Some points, one per row:
[ 0.6 -0.6 -0.1  1.8 -0.2 -0.4  0.2 -2.8 -0.1 -1.2  0.   1.2  0.8  0.2
  0.2 -1.3]
[-0.2 -0.1 -0.2 -0.6  0.4  0.6  0.2  0.7  0.8  1.2 -1.5 -1.2 -0.2 -0.9
  0.1  1.9]
[-0.7 -1.1  0.3 -2.1 -0.2  0.8 -0.7  1.8 -0.7 -0.3 -0.9 -1.5 -0.6 -0.9
 -0.7 -0.3]
[ 1.5  0.8 -0.6  2.3 -0.8 -0.1 -0.1 -2.   0.8 -0.5  0.9  3.9  0.9  0.
  0.7 -0.3]
[-0.9 -0.3  0.1 -0.4 -0.4  0.8  0.6  1.9  1.1 -1.   1.1 -1.8 -1.   0.7
  0.5  2.6]
[-1.5 -0.4  0.  -1.4 -0.3  0.9 -0.6  2.2 -0.3  1.2 -0.6 -2.7 -1.3 -0.5
 -1.   0.6]
[ 0.8 -0.6  0.   1.7 -1.3 -1.   0.8 -2.  -0.8 -0.7  0.1  3.   0.8  0.7
  1.4 -1.1]
[ 0.9  0.5 -0.4  1.3  0.1  0.6 -0.2 -0.9  0.8  1.1  0.3  2.5 -1.   0.1
  0.1  0.5]
[ 0.2 -0.4 -1.7  1.9 -1.3  0.2  1.7 -2.2  0.1 -2.3  1.3  3.8 -0.4  0.8
  0.  -0.9]
[-0.6  0.  -0.1 -2.   0.1 -1.  -0.8  1.5 -1.4  1.1  0.2 -1.7 -0.8  0.1
 -0.1 -0.5]
[ 0.   1.1  1.2 -1.1  1.4 -0.3 -2.2  0.9 -0.9  1.  -0.8 -1.5  0.3 -0.3
  0.5 -0.4]
[ 1.4 -0.2 -0.2  2.9 -0.4 -0.6  0.2 -2.2  0.1 -2.3  1.2  3.8 -0.2  0.7
  0.9 -1.6]
[ 0.7 -0.8  1.3 -2.1  1.4  1.9 -0.4  1.2  2.1  0.4 -0.7 -2.5 -1.3  0.
  0.6  2.5]
[ 1.5 -0.2  0.   2.6 -0.2 -0.2  0.5 -1.  -0.2 -0.9  1.1  2.4  0.8  0.9
  1.7 -1.5]
[ 0.2  0.4 -2.5  3.2 -2.5  0.8  2.4 -1.   0.1 -0.8  1.9  3.1  0.8  1.4
  1.6 -1.3]
[ 1.2 -0.2 -0.9  2.9 -1.7 -0.1  1.4 -1.5  0.  -0.7 -0.1  1.5 -0.1  1.
  0.8 -2. ]
[ 0.   0.4 -0.6 -1.8  0.9  1.  -0.4  3.2 -0.5  0.7 -0.2 -3.3  0.1  0.
  0.3  1.5]
[-0.8 -0.2 -0.1 -1.8  2.1  0.9  0.4  2.3 -0.8 -0.1  0.1 -3.5 -1.6 -1.4
 -0.2  1.6]
[-1.1  0.4  2.5 -3.1 -0.7 -1.  -1.9  0.7 -0.5  0.2 -1.3 -2.4 -1.1 -1.4
 -0.2  0.1]
[-1.9  0.   0.6 -1.2  0.2 -0.1 -0.6  0.8  0.3  0.2 -0.1 -2.  -1.1  0.2
  0.8  1.3]
[ 0.   0.3 -1.3  2.8 -0.9  0.8  1.3 -1.4  0.2 -0.6  0.5  2.3 -0.4  0.9
 -0.7  1.3]
[-0.6  1.4  1.3 -3.5  1.2  0.8 -1.8  2.3  1.3  0.8 -0.3 -4.7 -0.5 -1.5
 -0.6  0.6]
[ 1.4  0.8  0.3  1.1 -0.1  1.   1.6 -1.6  1.5 -0.4  0.5  3.4  1.1  0.7
  0.8 -0.3]
[-0.2  0.6  1.  -0.3  0.4  1.   0.1  0.5 -0.8  0.7  0.5 -0.7  0.5 -0.9
 -0.1 -0.4]
[-1.1  0.7  1.  -3.2  1.4  0.  -0.5  3.8 -1.2  0.6  0.2 -4.3  0.6 -0.5
 -0.7  0.7]
[ 0.2 -0.7 -0.4  3.  -0.2  1.2  0.7 -2.2 -0.1 -1.3  0.4  3.3 -0.9  1.7
 -0.3 -0.2]
[ 0.6  0.2 -0.5  1.8 -1.7 -1.4  0.8 -2.5  1.8 -0.8  0.4  1.1 -0.3  0.9
  0.2 -1. ]
16 more points follow, each with its number after it:
[ 0.3 -0.8 -0.4 -0.9  1.8  0.3 -1.1  1.7 -0.2  0.6  0.2 -2.1  0.5 -1.1
  0.1  0.5] 0
[-1.3 -2.7  1.2 -1.   1.1 -1.1 -2.2  1.3  0.1 -0.1  0.7 -0.5  1.8 -1.
 -1.2 -0.8] 1
[ 0.6  0.2 -0.5  2.6 -0.4 -0.4 -0.6 -2.9  0.1 -1.7  0.8  3.8  0.1  0.2
  0.6 -1.2] 2
[-0.4 -0.9 -0.4  1.7 -2.   0.6  1.1 -1.4 -0.3 -1.5  0.4  2.9  0.1  0.2
  0.1 -0.2] 3
[-0.1  0.4 -2.   0.8 -0.2 -0.4 -0.2 -2.6  0.  -0.2  0.1  2.9 -0.6  0.5
 -0.7  0.4] 4
[-0.5  0.3 -0.1 -2.1 -0.5  1.8  0.   1.5  1.1 -0.2 -0.2 -1.2 -0.2 -1.2
 -1.7  0.3] 5
[-0.2  0.   1.3 -1.1  0.1 -0.8 -0.1  1.8  0.8 -0.5 -1.4 -2.7 -1.4 -1.2
  0.3  0.1] 6
[-0.5  0.5  0.1 -1.4  1.2  0.7  0.4  1.2  1.2  0.8 -0.7 -2.  -1.   1.6
 -2.5  0.6] 7
[ 1.   0.4 -1.1  2.1 -2.1  0.8  0.2 -2.7  0.3 -0.2  0.7  2.9  0.2  1.8
  2.3 -2.4] 8
[-0.4 -1.3  1.3 -0.6  0.1  0.2  0.   1.9  1.3 -0.2 -1.3 -1.5 -1.  -0.1
 -0.8  1.1] 9
[-0.4 -0.5 -0.7  2.  -0.6  0.2  0.7 -2.3  0.7 -0.1  1.3  2.1  1.   1.2
  0.7 -0.9] 10
[ 0.3  0.3 -1.7  3.  -1.9  0.2  2.5 -0.9  0.  -1.4  0.3  4.2  1.6  1.1
  0.4 -0.1] 11
[ 0.4  0.   0.9 -2.2  0.2 -0.8 -0.5  0.8 -1.6  2.1 -0.5 -4.3 -1.3  0.1
 -0.5  0.4] 12
[ 0.5 -1.2 -1.6  1.4 -0.2 -0.2  1.5 -1.5  1.4 -1.5  1.   3.3  0.1  1.2
  2.3 -1.1] 13
[ 1.2  0.8 -0.1  1.4 -1.3 -0.1 -0.6 -1.7  1.1 -1.   0.3  2.4  0.   1.
  0.6  1.6] 14
[ 0.8 -1.2 -0.1  1.9  0.5  0.1  0.9 -0.7 -0.2  0.1 -0.1  2.7  0.2  1.2
  0.4  0.2] 15
Which of these numbered points is nearest to each point below, looking only along the 3 directions in which the first points spread most? Its number follows each.
[ 1.7 -0.9 -0.3  2.1 -2.2 -0.5  1.  -2.9  0.7 -0.9  0.5  2.4  1.4  0.
  1.7 -1.1] > 2
[ 1.2  1.  -2.4  1.9 -1.6 -0.3 -0.2 -0.4  0.  -1.4  0.3  2.4  0.6  0.8
  0.4  0.3] > 3
[ 0.2 -1.5 -0.5  1.2 -0.7  1.3  0.  -3.1  1.   0.6 -0.2  2.2 -1.1  0.3
  0.5 -0.3] > 14
[ 0.8  1.1 -0.7  0.6 -0.8  0.2  0.9 -2.8  0.4 -0.8 -0.2  1.8  0.1  0.3
 -0.3 -0.5] > 4
[ 0.1 -0.1  2.1 -3.1  0.9 -0.1 -1.2  1.7 -1.5  1.  -0.3 -4.2  0.2 -1.
 -0.1  0.7] > 12
[-0.3  0.4  0.7 -1.4  0.8  1.   0.5  3.1  0.   0.  -0.9 -1.7 -0.6  0.1
 -1.8  1.2] > 7
[ 0.   0.2  0.8 -0.4  0.1  0.5 -0.6  1.9 -1.1  1.6  0.4 -1.5  1.1 -1.7
 -0.5  0.7] > 0
[-0.9  0.4  1.4 -2.   0.   0.3  0.2  2.4  0.1  0.4 -0.9 -1.   0.3  0.7
 -1.5  0.6] > 0
[ 1.3 -2.  -1.7  2.9 -0.9 -0.9  1.8 -0.8 -0.2 -1.8  1.   3.1  0.2  1.8
 -0.4 -1.2] > 11
[-1.8  1.1  0.3 -3.   0.4 -0.4 -0.2  1.7 -3.   1.4  1.7 -3.9  0.7 -0.5
 -1.  -0.8] > 12
[ 0.  -0.7 -2.   1.6 -0.4 -0.6  0.7 -0.6 -0.3 -0.8 -0.1  1.3  0.9  1.3
  0.8 -0.2] > 3
[ 0.9 -0.5 -1.   1.7 -0.3 -0.7 -0.2 -0.9  0.1 -0.9  0.7  3.4  0.7  1.
 -1.  -1.3] > 10
[-0.8  0.5  0.7 -1.5  1.  -0.7 -1.  -0.7  0.9  1.3 -0.3 -1.9 -1.4 -1.9
  0.8 -2.4] > 1
[ 0.   1.2  0.7 -0.4 -0.5  0.6 -0.4  3.6 -0.1  0.1  0.  -2.8 -0.6 -1.4
 -1.3  0.9] > 0
[ 0.7 -0.7  0.6 -1.9  0.2  0.6 -0.2  3.  -0.7 -0.6 -0.9 -3.2  0.9  0.
  0.7  0.9] > 0
[-0.2 -0.1  0.1 -0.8  0.1 -0.7 -1.2  0.3 -1.7  0.7  0.3 -2.4  1.5 -1.
 -1.3 -0.4] > 1
